Each path below is one point turned by a fixed rotation once a step. After each direction that follows a path, write how fast that rotation turns it, in degrees a step (0 if it stays still).
Each turn is a multiple of 5 degrees from 10 to 175, or 0.
Each row of a path follows its step; steps can be skipped.

step 6: [ 27   2 -14   0 -10   6   9   4  12 -15 -14  -4 -12  15  -6   3   5  -6
   3  21  18  -6  13 -20 -18  -9 -10 -10  -8  14  -9  -7  14  -9   3  -7
  -1   5   2  -9   1  -6   8 -21  -5  -2]
step 11: [ -4  15  -4  -7  11 -11 -10  -4   8  16 -16   9  17  -7   7  -6  -4  12
 -14 -17  -8  22 -10  -2  13   6   3   4   2 -23  -3   3   5  -1   4   6
  12 -13  -6   4  -4  11  -5  20  13 -24]
step 13: [-23  12  17  -8  11   2   3  -6  13 -11  -1  -5  22   0  -7  -5 -10  11
  -9 -13   6  17  -7   0 -11  -8   2 -13   1  14 -13  -3  -6  -4 -13  18
  -5 -11  20  15   4  12   4   8 -10 -14]
step 15: [-12  -1   3  -7  -8   4  17  -4   3  -8 -11  -5   7   6  -5  -1  -8   4
  10 -10  13  -1  18 -35  -6 -27   0  -9  -1 -11  -7 -11  -2  -1 -10  14
 -18  15  -9  -2  -3   7   2 -14 -12 -11]
step 16: [-19   0   5  13  -1   0   8   7  -9  -2  12  -5  -8  -7  -7  -7 -11  -7
   7   6  -9 -30   1  25  15  -4   9   4 -13  21   7  11  -4   2 -12  -4
  -9  -7  -3  -6  17  -6  -1  -7 -22  16]
step 20: [ 12   6 -12   3   9  -8  -9   7  10  29  21  16   7  -9   2 -22  19   5
  -4  -1 -11   5  -5   7   6  -1  -4   7   2  -1 -11   2   0  15  13 -14
   8 -17   6  -7   3  -5  12   1  28  -3]
step 22: [-21 -17 -15  -4  -5  -9 -10  18   2   4   2   4  12  -4 -12 -17   5  -5
 -16 -20  18   1  -8   4   5   0   4 -18  -8  11  -2  14   0   3   2   4
  10 -28  15  15   9   5   0   6  10   0]
step 24: [-14 -20  -3  -7  -7 -11   0  -9   5  -7  -9 -15  -8   9  -7 -24 -16   0
  -5 -14  12  -5  16  -3   6  -9 -21  -6  13  10 -11  -6  -3   2  -8   0
  -5 -12  19  -8  -4  21  -4 -17   0  12]
step 25: [  4  -2   0   9  -9  -4  -5   1   5 -21 -21 -16 -19   4   8  17   2  -6
  -8  11   5 -13  -8   2  13  16  20   9 -16  16  14   8  14 -16  -6  -6
  -2   2  -5   4  14  -5 -14   3 -20  -5]
Speeds:
[-3  0  5  0 -1 -2  1  4  0  3 -6 -3  6 -4  0  0 -1 -3 -2 -1 -1  1  0 -5
  5 -3 -3  3  3 -6 -9  3 -8  6 -3  3  4 -1  7  1 -2  3 -2  0  0 -2]
170
[-1  0  1  0 -2  5 -5  3  1 -4 -1 -4  0 -1  0 -2 -4 -7  1 -5 -1  0  7 -2
 -1 -4  3 -1 -4 -1  6  0 -1 -4  5 -5  2  2  7 -5  7  3  4 -6 -5 -3]
40
[-5 -1 -1 -3 -2  5  0 -3  1 -3 -1  3 -1  2  1 -3 -1  0 -8 -1  1  4 -1 -6
  5  5  7 -2  4 -2  0 -5  2 -1 -4  0 -5 -2  8 -3  4 -1  0  8  3  6]
35
[-1  3  0 -2  8 -3  0  4  7  6 -1 -5  1  0 -2  5  1  3  4  2 -4  6  3  3
  4  3  5  4  4 -1  5 -2  1 -5  1 -4  1  0  6  0 -9 -3  0  1  1  0]
45
[ 6  0  6 -5 -1 -2  2  4  8 -9  3 -3 -2  0  5 -3  1 -2 -4  5  2  0  2  3
 -2  3 -4  4  8  3  1  1  3  5  1 -1  0 -2  1 -2  0  6 -1  5 -1 -5]
100

step 1: [ -5  15  -8   8  -6   2   7   4  15   6 -11  -3  -3   2   7  10 -14   2
 -10 -10  16 -20 -17   5  -9  29  -5  25  -3  13   0 -18  15  -9   2   5
   1  16  27   4   8  21   9   4   4  16]
step 2: [ -9   5  -5  17   9  -6 -14 -15 -14   0 -12 -17  25 -25   8 -11  18  -4
   3  -2   7   0  -7  23  -5   4  -1 -20   0 -12  -5  10   3  -8 -15  16
  -6  -2  13 -15  18  22  -1   0  -9  -1]
step 4: [ 10  -8  -9  13 -10  11  18   9   4  -9  14  -4 -12  -6 -13  -8  -3   3
 -12   0  17 -14  15  -8  17 -18   2 -10  -1   6   1   4 -10 -21  -3  25
  -8   8  27   9  11   7   3 -13 -20 -11]
step 6: [  6  13 -24   2   3   8   5   4 -16   6 -11   2  13  -2  -7  -8   6 -15
  -5  -6  26  -2   6  25  -3 -16 -12  27 -10 -14   8   4  10  16  12   1
 -11 -15  22 -13   5   8   3  12  -1   5]
step 8: [ -3   3  -6  17 -11  -4   2 -13   5   7  14 -12  -3  10  -7  -4   6 -14
   3 -19   8   8  21   2  36   2   1  -3 -17   7   6 -23  -4 -18  25  20
  16   0  -2  -2   6   3  -3   2   4  15]
step 12: [  5   0 -14  21  -5   3  -6 -17  -5   6  32   5  18  13  -3   3  -2 -12
 -16  15   9 -21 -12  -3   6   5  13   0  -4  -8 -12 -19   2 -33   0  11
  -6  10   5  -6 -16   3  -9   2 -15  -1]
step 15: [  9  10  -2  16 -19  -4   3  18  -7   1  18 -13  -3   4 -10  -9  -6  -8
 -22  -2 -19   1 -12  -7   0  -7 -30   1  -9 -12   4   7   2  15  14   8
  15  -4  18 -27  11   3  -2   7 -18 -10]
step 20: [  3  -2  12  14 -23 -13  10  13   5 -19  19   7  13 -21   0  -8   0 -18
  -7  24  -8 -20  -4   5  -7  -4  14   8  -4 -15   0 -18   3  -7 -16   0
  15   4  10  -8   5   0  14  21  11   8]
step 22: [  3  14  -6  -1 -32   5   5  -1  -2  -9  -8  19   3   2 -28  -4  11   5
   1 -23 -13 -15 -12  -2  -5  12 -13  34   8  15  -4 -10  -6  -4   6   1
  -7  19   6  13 -12  10  -4   5 -11  -2]
Speeds:
[ 1 -4  4 -6 -5 -2  5 -1  2 -6  0 -1  1  5 -5 -1  3  1  1 -1  8  4  5 -2
  3  6 -2  0  3  1 -6  0  1 -1  4 -4 -5  6  1  1  2 -2 -4 -7  0 -3]
80
[  1   0   0   1   0  -6  -3   0  -3  -1  -3   1   2  -5  -3   1   3  -1
   0  -3  -4   0   1  -3  -2  -1  -6   3   7   1  -2   3  -9   2   5  -2
  -2  -9   1 -10  -3   1  -5  -3  -3  -2]
90
[-3  1  4 -4  1 -6 -2 -1  7  6 -3 -1 -2 -2  0 -3 -5 -3  5  2  4  6 -3  0
 -5  2  0 -4  0  6 -1 -1  0 -3 -4  9  1  2  4 -6 -1  0 -5  0 -1  6]
45
[  5   1   7   2  -9   0  -4   3  -3   0   1   5   0   3  -3   1   1  -4
   3   1  -6   4  -2  -2  -7   1  -3   0   1  -2   2   0  -3   0  -5  -1
  -1   5  -3   1  -4 -10   3   5   3  -1]
10
[ -2  -4  -1   3  10  -4   0  -2  -4   3   4  -5   3   5   0   2   1   3
   2   1   4  -1  -2  -4 -10   1   0  -5   4  -4   4  -4  -2  -1  -2  -1
  -1   2  -8   3  -3   1  -3  -4  -3  -2]
155
[-5 -6  0  2 -2  3 -4  2 10  5  1 -3  7 -2  4 -2  5  6 -2  1 -3  7  2  2
  1 -3 -8 -5  1 -2 -4  0 -2 -2  3 -3  0  1 -2  3  0  0  1  3 -2  3]
135
[-4 -1 -2  0 -1 -1  4 -2  0  5 -7  5 -3 -1 -5  1  9  2 -1  1  4 -2  0 -3
 -4 -2 -2  3 -7 -2  2 -4  1  2  4  0  1 -2  3  5 -8 -5  1 -4  2  7]
135

step 4: [  3  -2   8 -12  -4   6   7   1 -23   9  -6   0 -24  10  20 -23 -21  19
  11 -18  -1  -8  -8  -5  10   1  -9  16  12  10  -2   6 -14  15 -22   4
  -2  -6  -1 -10  -3   4   0  -1 -16 -23]
step 5: [ 15  10  -9  16   0  -2 -15  15 -24  -1   8   2  -9   6   1   7   9  11
  -8  24   5  15  -7 -27   1   1  -5 -20 -11   1   0 -11   5  12   8   7
  -5 -23  11  -9   4   3  11 -18  22  -5]
step 6: [ -2   6  -7  -5   6  11 -20 -13  -8  -5  -4  -3  -1   0 -14 -14  11  15
  -8  -4  14   2  15  19 -12  -3  21  -3  -2   0   9  -9 -22 -27  15   0
   3  15  -1   3 -11   3  16 -23 -18  18]
step 8: [  6 -16   0  21 -14  -8  14 -17  21  -8   1  -8 -10  -2 -25  10 -16  19
 -17   9   1 -15  -6   6   6  11   7 -13   1   4   8   3   3  25  -7   0
   6  -3  -5 -23  18   5   0   1  10  14]
step 11: [  0   0   9  12 -16  15   7   7   7 -11 -20   3  12  15  -6 -39  -9   9
  12 -15  13  -9  21   3  -2 -17  -4 -12 -13   1  17   9  -3  -5   8   4
  -8 -15  -4 -15   6  -7  15   3  -3  -8]
step 15: [  9 -24 -16   4 -10 -23  -1  -6   3 -13  -5  -5 -17   6  -2   4  -5 -14
 -12  -6 -13  11  10  -1  15  13 -12 -10  -3  19  -2  20  -7  -6  -6  16
   7   7  -8   7 -13 -18  -2  -5  31   1]
step 17: [ -2  11  11  10  12 -12 -20   7   6   7 -20 -16 -17 -17  31  -9  -3  -8
 -19   3  15  -1   2  -7   6  -1  10   3 -15   2 -13  -9   7   4 -14 -21
 -16  -8  19   1  -1  10   8   0 -10 -12]
step 19: [ -8 -13 -24  -7 -21  11   1  -6   0  -1   2   2  27 -14  13   1  13   5
 -17   7 -13  -9   1  10  -3  -1 -17  -8  19   3   5 -25   3  -5   5   3
  21 -13   2  15  -8  10  17   5 -17   2]
step 26: [-14 -20   4   0   2  18 -11   2 -13   5  11  -4  15 -14  -9   1  -1   3
  -1  15   7  -2   1 -17   2  24 -18  13  10  14  19  -1  12  -1  -8  10
   7   0  19 -22  -4   7  -7 -13  -4  29]
Speeds:
[-1  0  3 -4  2 -4  1  1 -1  1  3  1  2 -1 -2 -1  2  3 -7 -2 -7  9 -7 -2
  5 -3 -1 -9  9 -1  0  0  1 -1  2 -2 -1 -3  3 -5  1  0  4 -2  1  5]
100
[ 2  2 -1  3  2  0 -2 -5 -1 -4  6  2  3 -2 -3 -5  1 -6  1 -5  3 -3  4 -2
 -7  1  2 -1  4 -1  6  1  2  3 -3  4  2 -6 -4  1  9  5  3 -2 -1  6]
140
[ 3  3 -2  6 -3  5  0 -7  3 -5 -2 -3  5  2  2 -1  0  3 -3  2  0  0 -4  1
  4 -6  0 -1 -6  0 -5 -3 -1  3  9  2 -1 -7  0  1  3  3 -5  5 -2  4]
130
[ 0  2  0 -1  3 -6  3 -7  2 -5 -1 -3  3  5 -1 -2  6  2  3  4  6  2 -1 -2
 -3  8  4 -5  1  1  1  1  0  4  2 -6  0 -1 -3 -4 -7 -3 -4  1  6 -2]
145
[-2 -1  0  1 -2 -3  0  2  2 -6 -3  4  5  1 -5  1  0  4  1  0  4 -1  1  5
  4 -2 -4  1  7  7  4  5 -4 -7 -4  1  1 -7  5  8 -2 -3 -2  3  0  0]
90
[-5 -2 -1 -2  1  3 -5  0  4 -2  2  1  0 -8  0  2  2  1  7 -1  0  3  2  1
 -4 -5  0 -3  1  6 -4  3 -1  6  7  6  0 -1  0  2 -8  2  5 -4  3 -1]
85
